In the rows, zero is written as 128.
Each path below is one point turned by a fixed rotation once a step. After each direction that follows a path, write how fast that rotation turns it, in degrees each step (0 if it stays still).
Each turn is a multiple of 5 degrees from 10 to 175, or 0.
Each row of a path follows its step; steps can be skipped.
path 1
step 1: 158,77,84,130,93,106,117,143,117,155,124,103,138,173,86,123,112,111,125,105,166,147,148,121,157,110,120,144,176,121,134,120,137,140,113,104,129,109,94,138,130,165,126,148,129
step 6: 157,109,104,136,95,114,121,126,144,130,122,111,131,146,97,118,156,175,143,118,162,137,111,116,122,116,134,135,140,122,112,102,148,146,133,143,89,135,87,143,94,144,115,155,47
step 23: 169,139,114,140,116,142,105,164,162,117,155,87,161,164,125,128,115,118,110,106,157,181,117,151,86,143,121,113,161,128,120,78,161,134,129,150,124,139,109,126,144,132,130,141,110
step 26: 176,77,87,129,127,130,145,132,126,124,147,107,126,129,87,120,126,105,137,98,128,157,184,137,140,113,106,119,96,133,115,131,137,140,118,149,160,84,72,135,110,130,138,133,139
step 27: 117,101,119,144,123,133,143,146,122,144,189,139,101,128,149,134,129,127,113,109,178,129,124,151,107,133,143,126,148,112,141,72,65,121,165,157,102,130,161,113,136,134,158,136,122
step 28: 159,140,108,136,109,119,119,163,148,133,140,92,99,148,116,85,106,126,148,106,122,115,137,114,112,92,112,107,148,118,127,89,153,161,55,141,152,127,102,147,133,154,124,144,114
step 31: 189,88,79,135,134,111,111,141,139,166,128,121,139,142,111,125,157,161,123,113,184,122,153,125,116,161,123,116,157,127,124,100,128,113,141,117,151,101,107,131,89,121,146,148,106
124,124,125,127,122,122,129,131,129,115,125,131,137,129,135,129,128,131,124,133,124,122,119,123,141,120,128,139,138,121,124,120,125,135,123,125,122,125,135,129,119,152,143,130,123 : 135
129,133,120,126,132,123,130,128,130,131,139,133,126,119,119,121,122,121,138,132,125,131,131,124,134,118,140,125,132,133,133,135,130,143,129,116,146,120,132,137,126,136,124,116,135 : 170
131,136,130,130,140,146,125,130,130,119,131,121,128,128,136,108,117,118,125,132,120,127,134,136,127,140,121,126,123,129,135,134,132,131,128,126,131,125,131,129,124,137,132,142,117 : 155
122,130,117,130,126,122,126,118,125,137,115,138,124,120,125,120,122,138,142,128,124,126,131,135,114,124,130,130,133,121,128,136,135,125,121,135,120,133,132,139,135,138,125,142,128 : 95
134,132,126,140,129,116,121,122,132,117,131,119,124,142,124,128,125,124,131,129,127,125,125,114,129,129,142,131,129,129,123,128,144,116,130,137,139,125,121,118,133,135,123,138,129 : 145
path 2
step 0: 111,103,122,177,187,134,124,94,131,113,145,138,133,91,130,144,134,125,100,125,128,133,122,111,97,79,143,122,133,139,106,139,120,114,119,141,114,91,140,167,141,142,96,99,162
step 2: 121,153,93,129,164,132,136,184,132,147,110,127,119,127,122,99,102,108,139,147,86,85,120,111,159,114,132,146,94,90,93,138,122,144,155,114,117,120,140,142,144,129,151,91,141
step 3: 103,135,127,174,114,138,118,123,161,140,146,125,158,156,157,145,110,148,144,145,104,113,89,155,151,139,154,130,130,117,108,112,108,81,146,121,121,85,109,128,116,170,142,121,166
step 12: 96,108,171,139,94,114,132,156,130,113,112,138,122,95,124,145,148,113,114,155,140,138,147,161,103,115,89,115,140,119,156,122,88,120,153,174,121,129,101,160,137,135,139,93,160
step 13: 141,108,120,107,162,134,108,174,137,101,99,112,121,89,134,139,123,116,108,154,101,137,133,142,160,132,127,107,153,86,150,150,88,126,133,109,92,123,106,124,108,91,133,126,84
step 23: 67,137,136,140,174,109,142,135,110,146,105,138,129,126,160,124,133,163,145,110,137,123,123,167,123,114,116,155,106,108,152,135,146,116,163,125,171,143,84,157,140,126,104,124,151
step 24: 104,137,119,122,109,100,103,171,131,117,84,162,112,138,161,116,148,106,133,129,111,94,88,139,128,180,83,135,112,140,120,117,117,142,135,106,101,113,80,123,133,124,127,127,116
136,121,125,115,122,132,133,131,126,116,127,141,135,139,134,123,123,118,125,127,124,133,132,132,135,134,146,131,134,124,127,121,137,118,128,114,123,132,126,125,125,137,131,120,137 : 65
123,118,126,127,128,131,121,143,136,135,119,133,135,123,119,127,126,108,121,125,136,130,135,129,129,137,134,132,120,131,128,136,130,127,129,130,133,121,127,134,136,124,137,148,124 : 95
127,135,126,138,124,133,121,129,129,128,130,134,131,119,138,133,131,134,118,127,121,124,128,123,135,135,132,120,128,145,128,135,125,138,122,116,119,130,119,122,109,137,133,138,125 : 170
127,124,141,126,132,121,129,127,132,121,127,129,128,122,124,118,121,127,127,138,125,129,136,119,128,138,132,129,147,125,146,117,128,141,124,143,133,127,123,127,123,134,130,129,120 : 20
121,121,127,129,138,132,131,124,130,129,125,133,122,130,115,135,124,134,125,140,135,142,125,136,135,139,127,123,127,135,112,125,130,144,133,127,128,129,142,129,127,134,136,117,130 : 40
125,124,112,120,122,132,122,121,138,128,124,133,136,122,124,142,122,133,136,128,116,117,121,120,123,121,136,135,123,130,133,122,138,141,124,133,130,116,132,131,130,128,127,123,137 : 10
124,132,121,127,135,133,137,127,123,133,122,120,135,133,140,117,142,136,134,127,133,119,142,120,134,140,129,127,117,118,132,126,132,142,137,125,135,127,132,123,131,131,133,131,136 : 85
123,127,132,120,124,126,132,141,131,127,127,113,118,119,135,137,132,132,128,129,114,127,137,122,129,132,127,133,136,129,113,118,143,124,127,124,117,135,137,129,134,121,128,136,122 : 125
path 3
step 1: 141,112,133,119,145,129,173,130,110,97,136,106,157,139,150,228,106,128,100,116,107,132,148,113,136,128,165,145,159,99,143,134,124,119,104,149,92,105,143,139,143,105,111,151,130
step 2: 90,115,147,150,116,123,88,123,141,114,166,136,150,118,134,139,129,111,125,106,106,173,90,108,160,87,122,133,167,121,122,103,174,145,169,111,144,127,107,137,117,147,162,151,181
step 8: 107,178,142,54,152,112,141,133,162,159,149,110,122,131,160,103,116,120,121,140,91,142,167,140,102,149,98,128,155,120,107,150,161,115,142,123,145,143,154,137,151,93,150,141,116
step 11: 113,123,125,143,117,98,140,118,213,128,152,146,114,96,153,117,122,120,139,150,120,127,169,149,108,163,154,157,146,136,104,132,126,96,110,121,136,115,110,157,96,105,120,67,128
step 12: 108,153,108,120,119,138,139,147,154,120,142,89,101,114,90,106,164,121,77,76,157,143,143,134,87,115,131,113,100,143,160,142,157,103,122,127,96,138,104,123,131,114,80,163,148
step 26: 179,135,125,128,171,121,165,181,135,108,143,122,126,103,123,129,148,106,134,106,153,106,141,108,90,145,138,125,139,123,107,131,122,146,113,123,185,139,141,145,177,126,80,82,147
step 28: 98,123,139,150,113,134,119,138,162,117,141,121,124,100,118,86,161,104,96,134,100,142,111,110,96,99,108,143,140,150,108,131,119,107,163,92,131,140,64,133,97,75,147,110,89
126,121,125,122,124,144,125,121,138,137,131,123,117,124,124,114,126,128,116,123,132,118,128,127,116,124,128,138,123,126,121,136,128,130,120,125,137,130,137,129,132,114,131,115,128 : 20
132,129,131,149,121,137,132,125,128,136,143,138,124,115,131,136,135,137,135,122,128,139,128,128,113,130,129,130,135,127,123,130,132,127,133,128,124,126,119,126,136,126,118,125,136 : 45
126,133,126,129,121,130,128,126,122,127,127,130,133,118,136,112,129,119,145,137,136,135,134,130,133,126,143,134,127,125,136,119,128,135,121,131,145,131,137,128,123,125,114,127,131 : 95
125,122,128,131,136,136,134,113,117,127,113,119,117,125,125,129,131,124,132,124,138,130,133,121,135,127,124,135,134,123,136,141,134,128,126,129,122,115,124,139,133,137,119,132,119 : 125
125,145,135,133,128,128,137,116,124,122,139,118,134,134,127,129,139,123,120,138,136,125,123,121,125,136,134,134,131,140,121,131,123,134,118,116,129,124,131,120,135,135,133,133,131 : 55
140,127,127,124,141,131,131,128,126,128,140,122,125,133,128,133,122,119,125,121,130,130,133,133,122,128,131,128,118,139,133,120,148,134,137,133,133,110,133,128,123,120,129,138,136 : 100
124,134,133,134,128,130,128,123,118,122,132,117,118,127,117,127,119,130,131,122,121,117,129,139,134,118,134,109,142,135,128,114,128,125,121,131,128,132,129,134,139,125,126,122,131 : 130
